Here are some points, one per row:
[ 43  -8 -14  -7  36  12  33 -38  18  42 -35  -5 -21  15 -43 -64 -38  -8  35
  -1 -29 -33  -4  -5 -12 -32  12  -8  10 -30  36  -7 -11  37 -19  -3  49 -37
  41  -9 -10  44  52 -21   5 -33 -37   8]
[-58  64  38  56  40  20  28  -6 -51 -11  23   3 -33 -53  37 -62  13  10 -79
 -38 -20  29 -22  13  27  10  53  -6  -6 -30  28  31 -16  11 -36  19 -44  36
   6  15   9  61  14 -37  55 -29  79  16]
[  3   6 -67 -46   6   9 -35  -3 -57  30  22  76  13 -30  -7 -14 -39 -34 -13
  13  20  23 -26  12   6  -4  15   5   7 -22 -40  -9 -59  -4  18 -20  47  43
 -45  11 -15 -63  23 -19  19  22 -13  -6]
[ 53 -49  12  46  20 -49  36 -35 -53   4  33 -16   2 -15 -20  -7  -3   7 -28
 -13  18  -9 -34  23  28  13  53  -3  -2  12   1  46  57 -40 -17   5 -25  -3
  15  25  13  15 -56   1 -90 -16   1  26]
[ -1  25  -1  30 -62  30  39  -5  -1   7  -8 -27  19  33  -5 -51 -28  11  41
  -2  64 -10 -27 -12 -18  44  -4 -51   3  45  -5 -25   7 -40  33 -23   7  28
 -22 -50   4  31 -20  -7  61 -11  12 -16]
[-19  -3  63 -97 -17 -20  -9   8  12 -19 -16 -23 -36 -17 -27  65 -45  19  -6
  46   9  -9  10 -48 -12  14  34  -4 -54  25 -31  40  32   1  24  15  12  -2
  21 -48  41  35   5 -29 -22   9 -20  48]
[  2  -1 -48   1 -66 -20   2   8  35  17  18 -19 -37   4  25 -51  32 -88   6
  -8 -31  11 -65  10 -42 -26  32  21 -40  17  -4  12 -33 -14  -5   7 -14  -2
  -1 -30  38  16 -36  20  16 -25  27   3]
[ 42  33   5  10 -33   6 -28  -6  39 -30 -27 -30 -23  -2  26 -31  38  16 -19
  17  38   0  41  -9 -18  11  -5   0  10 -31 -10  22 -11 -15   8 -19  86  41
 -33  38 -55 -37  17 -10 -14  -4  16  13]
[-64  -5 -21 -55  -8  51 -62  -6  20  22  45 -21   8 -25 -22  29  47  61   6
 -77  30 -50 -42 -37  17   6   0  35 -17 -16 -35 -67  19 -11 -11   9 -32 -18
 -72 -42   4   6   2 -83 -30 -31  15  -1]
[ 25 -26 -51   3 -19 -19  31  19  13 -36 -22  -1 -20  34  -7 -13 -21  43  14
 -23 -25 -53  50  24  13  55   4   2 -42  -4 -23  33 -25  11 -68 -64 -35 -12
 -33 -10 -50  -8  -8 -10  28  32 -30  22]
[100  15  -2  16  -6 -26 -33  26  20   1 -22  11 -41 -11  30  20  28 -16   8
 -27 -54  37  45   4  38   9 -25  16  64  37  -3 -31 -12   9   1  38  10  68
 -16   8  22  32  56  -4  -8  33 -31 -47]
[-65  24  -2  13  12 -21 -14 -35 -16   7  27   0   9  25  36  13  41  27 -19
  22   1 -23 -27  10 -14 -10  35  39  13  16  35   9  35   3 -15  -7  -2  33
  24 -46 -27  -6 -20  -7  13 107 -19 -89]
[-10  15  -9   3 -31  22 -23 -17 -21  11  -9 -33 -16  -9  18 -47  24 -51  56
 -46  43 -24  43  10  19   2   4 -48  63 -25 -37   5  25  19  46  -3 -37 -24
  30  19  50 -36  23  43  15  42 -52  37]
[ 31  22  37   7  45  18 -24  42  -5 -10  19  -3  32  46  34  16 -59  21  49
  29 -49  -6  27 -46  22 -80  38  12  11 -63  12  36  30  15   5  29 -14  25
 -28 -16 -43 -17 -24  81   6 -35  -9 -33]
[   0    6   17   -2    9   54   39   39   17   -7    4   23   55  -22   -4
   32   87   -6    6  -40    2  -33  -41  -39   -6  -20   28   50   19   -5
  -90  -25   19  -23   46  -42   10 -109   62  -24  -24   30   -7  -19   -2
   37   14  -39]
[-35 -37 -25   6  16  13   8  68  42   9   0  23 -33   1 -13 -40   6  15  -4
 -24   6  41 -38  22   2 -20 -23 -68 -33 -12  -4 -29  10  23  40 -14  24  27
  30  49 -22  -9 -60 -13 -15  51  -5   6]
[-37 -51 -59   6 -35 -41   8 -43  49  -5  26  33 -20   1  52 -17 -50  18 -27
  -4 -10  50  69  -3 -50  31  26  -2  20  29 -33 -33  -1  -3  10 -32  38 -49
 -34   4 -22  26 -31 -13  26 -25 -44  22]
[  7 -35  53  37  -4 -52 -42 -10  -9 -10  19  57 -37  23  32  16 -23  15  48
  11 -24   8  23  37 -39 -36 -71 -33   0   5 -19  48 -18 -42 -20   0 -27  23
  35 -43 -22 -24  32 -18 -10   2  -1 -11]
[ 17  31   6  -8  40 -25  30  -6  34  25 -46  55 -11   7  18  18 -40  -7   8
 -41   4   1 -15 -60 -45   1 -23  -5   8 -12  -2   9  34 -19 -40  -1  13  12
 -11  15  43 -67  57  62  15  24   1  21]
[  9 -12 -61  -1  26 -48 -40  -1   4  15  19 -24 -19 -25 -51  38   1  28  21
  37  42  12  38 -14 -36  -5  47 -20  -5  24  22  -6 -27 -10   7 -17 -15   2
   4  17 -23  49  27  13  47  15  46  26]
[  20    5  -44   31   -4  -10   18  -45    8    5  -13  -50   59  -51   53
   18  -30    4 -127  -13    1  -12  -33   38  -55    0    1  -34  -36  -39
    3   35  -35   48    8   67  -71   -9   31  -21   -5   25   -4   13   -4
   -4   52  -41]
[ 26 -55  40  34  37 -17  -2  23  12 -24 -41 -46  -2  34  10  29 -26 -25  50
  37   6   4  -7  63  18   4   1  50  31 -68   6   5 -24   5 -44  31  61 -26
 -42 -19  18 -22  12  -9  20  50  -1   9]
[ 31 -21  29  11 -10 -71 -18 -19  -3  -9  22  42  16  12  17  19  34  32  30
  15 -66 -48   1   1  40 -22 -31 -10 -14 -13  47 -14 -16 -15  39  14  66 -13
 -42   7 -49 -14   8  25  77  41  19  20]
[-33  30 -22  85 -52  16   8  32 -32  21 -28  17  15 -46   2  12   7 -25 -18
 -39  32  29 -14 -39 -23  41  29 -20 -39  23  83   4 -67  20 -31  -7  14 -59
 -26 -21 -14   0 -11  14 -47  -1 -29 -11]
[  7  20  -2  29  31 -18 -19 -27   9 -76 -12  52 -18  66 -20 -11  29   7 -16
  34   2  11 -17   9  19  -2  24  59 -17 -14  12 -24  17 -62  48  80 -40  -1
  42  20   2 -45  -2 -36   8 -10 -25  17]
[-26 -16  13  -8  37 -30  66  49   1   5 -30 -54  80  -9  40 -33  31 -25   9
  24  -5  51   9 -43  74  -9 -39 -28 -11   4  20   6 -15   2   9 -35 -44  -5
   7 -24  36  -8  74 -21 -31 -16   9   8]
[-19  31 -15  15 -22 -33 -55   0 -10  19  43  18  21  56 -39  -2 -28  42   5
  17  -1   3  53 -16   1   5 -57  49 -15 -61   4  53  18   4 -11  42  43  25
  18  23  68  46  -1  36 -16  24  12 -41]
[ 15   8   6 -17 -57  23  67 -35 -36  30 -23  -2 -38   7 -12  43 -31  -9  19
  55  23  24  41 -15  69 -31 -11 -19 -34 -14 -17 -75  29 -14 -22  11   0 -15
  20  15 -30   9  10  25 -30  -3  24  -2]
[  4 -37  -9 -67 -28  47  -2 -11   1 -48  10  13  29   1 -44  32  80  -2 -25
 -57  29  41  24 -26  -2 -23  -3  -5  35 -56  32 -15  37  21 -36   5   8  15
  22 -39  21  10 -35 -11  23 -38 -29 -32]
[ 16 -17  31 -27  22  49   3 -13  29  34  11 -14 -34 -81 -16  29  -9  52   4
  30   6 -30   0 -47  22   4 -33  53  -6  -4 -21 -47 -21 -17 -12 -51 -46   1
  53  -7  42 -24 -61 -10   9 -29 -48   0]
[ 38   8  59  15  13 -40 -38   7  23 -20  52 -16  18  68 -13  38 -37 -62  -2
  44  -3 -58   2 -18  20  -6 -19 -24  37   3  30 -12  17  44 -48 -12   6  33
  25  90  35 -14  13 -45   3   7   4 -17]
[ 26 -43   1   1 -18  61  26 -34   4 -60   6  52  -3   7   6 -35  10  -1  64
  50 -15  30 -65  10 -51  28   6 -39  31  28  -3 -32   5  37  17 -65  21 -24
 -79  -4  29  13  31  14 -36  17  19  15]
[  9  84 -70 -36   6   8   3   6   8  28  15  15 -40  39  -1  -6  -5   6  -7
  16   0  31 -23  20   3  52 -46 -21  73   1  19   0 -11   4  18 -48   8 -50
 -30 -36 -69   5 -48   0 -18 -24   2  38]
[-22 -51  43 -45  26  58 -22  -4 -29   4  -8 -57 -12  -3 -25 -36 -21 -76 -12
 -16  43  -7   2 -40  35   7 -64  59 -23  72 -35 -22   4  16  67 -35 -20   5
   1   5 -49  15  14  68 -32 -16   1  -4]
[-34   1  11  25  47  83 -15  35 -23  21 -19  -4  39 -27  32   5  12 -30 -75
   3 -60 -28  -5  92   7  14  49 -55 -51  17  88  39  43 -51  17  37 -44 -15
  13  55  38   5   6  12  -8 -53  35 -29]
[-22  -2  18   2   3  15  39  11 -86  12 -38 -55  39  19  37  23  38  28 -55
 -40 -30  35 -59  62 -55 -38  15   9 -19  20  17  39 -26 -19   9  22 -31  22
  -4  96  51  34   9 -30  23 -46 -30   1]
[-43 -24  28 -80  -5 -62  25  69 -18  11 -36  30 -22 -57 -79 -10  15  18  -9
  46  41 -63  16  14   1 -16  -8  39  15  32 -52 -40  36  28  -1  16 -36  14
  -9 -11 -11 -13 -47  11 -44 -48   4   9]
[-27  50 -32  38  29   2 -29 -40  10 -52  -5 -29   3 -30 -23  20 -10  -8  62
 -44 -10  16   1  21   8  -3 -42   6 -24  86 -33  11 -16  46  -4 -20  40 -20
  17 -12  13 -34 -31  21  -6 -29  30 -21]
[ -8  16  43 -24 -22   4   1  -4  42  34  28   7  58  16 -33  14 -32  -7   4
   7 -27   5  69  22 -11  30  -1  -1  33  23   1  30 -28  -7 -29  70  14  39
  11  -2 -38 -66  19  -7  -4  10   3  73]
There is one direction along which these points spread out most. Take the direction at right angles to it along which they spread out most. Then take the direction at right angles to both along which they spread out most. Go by this last direction. For each point below, how far along it does it lie, from 0 to 99? The average is 50, and the first point in the table lies past the average. One standard deviation of the points above along it is 16.
[  20    5  -44   31   -4  -10   18  -45    8    5  -13  -50   59  -51   53
   18  -30    4 -127  -13    1  -12  -33   38  -55    0    1  -34  -36  -39
    3   35  -35   48    8   67  -71   -9   31  -21   -5   25   -4   13   -4
   -4   52  -41] 56
[  2  -1 -48   1 -66 -20   2   8  35  17  18 -19 -37   4  25 -51  32 -88   6
  -8 -31  11 -65  10 -42 -26  32  21 -40  17  -4  12 -33 -14  -5   7 -14  -2
  -1 -30  38  16 -36  20  16 -25  27   3] 69
[100  15  -2  16  -6 -26 -33  26  20   1 -22  11 -41 -11  30  20  28 -16   8
 -27 -54  37  45   4  38   9 -25  16  64  37  -3 -31 -12   9   1  38  10  68
 -16   8  22  32  56  -4  -8  33 -31 -47] 50
[-22 -51  43 -45  26  58 -22  -4 -29   4  -8 -57 -12  -3 -25 -36 -21 -76 -12
 -16  43  -7   2 -40  35   7 -64  59 -23  72 -35 -22   4  16  67 -35 -20   5
   1   5 -49  15  14  68 -32 -16   1  -4] 35
[ 53 -49  12  46  20 -49  36 -35 -53   4  33 -16   2 -15 -20  -7  -3   7 -28
 -13  18  -9 -34  23  28  13  53  -3  -2  12   1  46  57 -40 -17   5 -25  -3
  15  25  13  15 -56   1 -90 -16   1  26] 39
[-58  64  38  56  40  20  28  -6 -51 -11  23   3 -33 -53  37 -62  13  10 -79
 -38 -20  29 -22  13  27  10  53  -6  -6 -30  28  31 -16  11 -36  19 -44  36
   6  15   9  61  14 -37  55 -29  79  16] 56
[-37 -51 -59   6 -35 -41   8 -43  49  -5  26  33 -20   1  52 -17 -50  18 -27
  -4 -10  50  69  -3 -50  31  26  -2  20  29 -33 -33  -1  -3  10 -32  38 -49
 -34   4 -22  26 -31 -13  26 -25 -44  22] 82
[-22  -2  18   2   3  15  39  11 -86  12 -38 -55  39  19  37  23  38  28 -55
 -40 -30  35 -59  62 -55 -38  15   9 -19  20  17  39 -26 -19   9  22 -31  22
  -4  96  51  34   9 -30  23 -46 -30   1] 46
[-10  15  -9   3 -31  22 -23 -17 -21  11  -9 -33 -16  -9  18 -47  24 -51  56
 -46  43 -24  43  10  19   2   4 -48  63 -25 -37   5  25  19  46  -3 -37 -24
  30  19  50 -36  23  43  15  42 -52  37] 53
[-27  50 -32  38  29   2 -29 -40  10 -52  -5 -29   3 -30 -23  20 -10  -8  62
 -44 -10  16   1  21   8  -3 -42   6 -24  86 -33  11 -16  46  -4 -20  40 -20
  17 -12  13 -34 -31  21  -6 -29  30 -21] 60
[-26 -16  13  -8  37 -30  66  49   1   5 -30 -54  80  -9  40 -33  31 -25   9
  24  -5  51   9 -43  74  -9 -39 -28 -11   4  20   6 -15   2   9 -35 -44  -5
   7 -24  36  -8  74 -21 -31 -16   9   8] 42
[-64  -5 -21 -55  -8  51 -62  -6  20  22  45 -21   8 -25 -22  29  47  61   6
 -77  30 -50 -42 -37  17   6   0  35 -17 -16 -35 -67  19 -11 -11   9 -32 -18
 -72 -42   4   6   2 -83 -30 -31  15  -1] 39
[  3   6 -67 -46   6   9 -35  -3 -57  30  22  76  13 -30  -7 -14 -39 -34 -13
  13  20  23 -26  12   6  -4  15   5   7 -22 -40  -9 -59  -4  18 -20  47  43
 -45  11 -15 -63  23 -19  19  22 -13  -6] 66
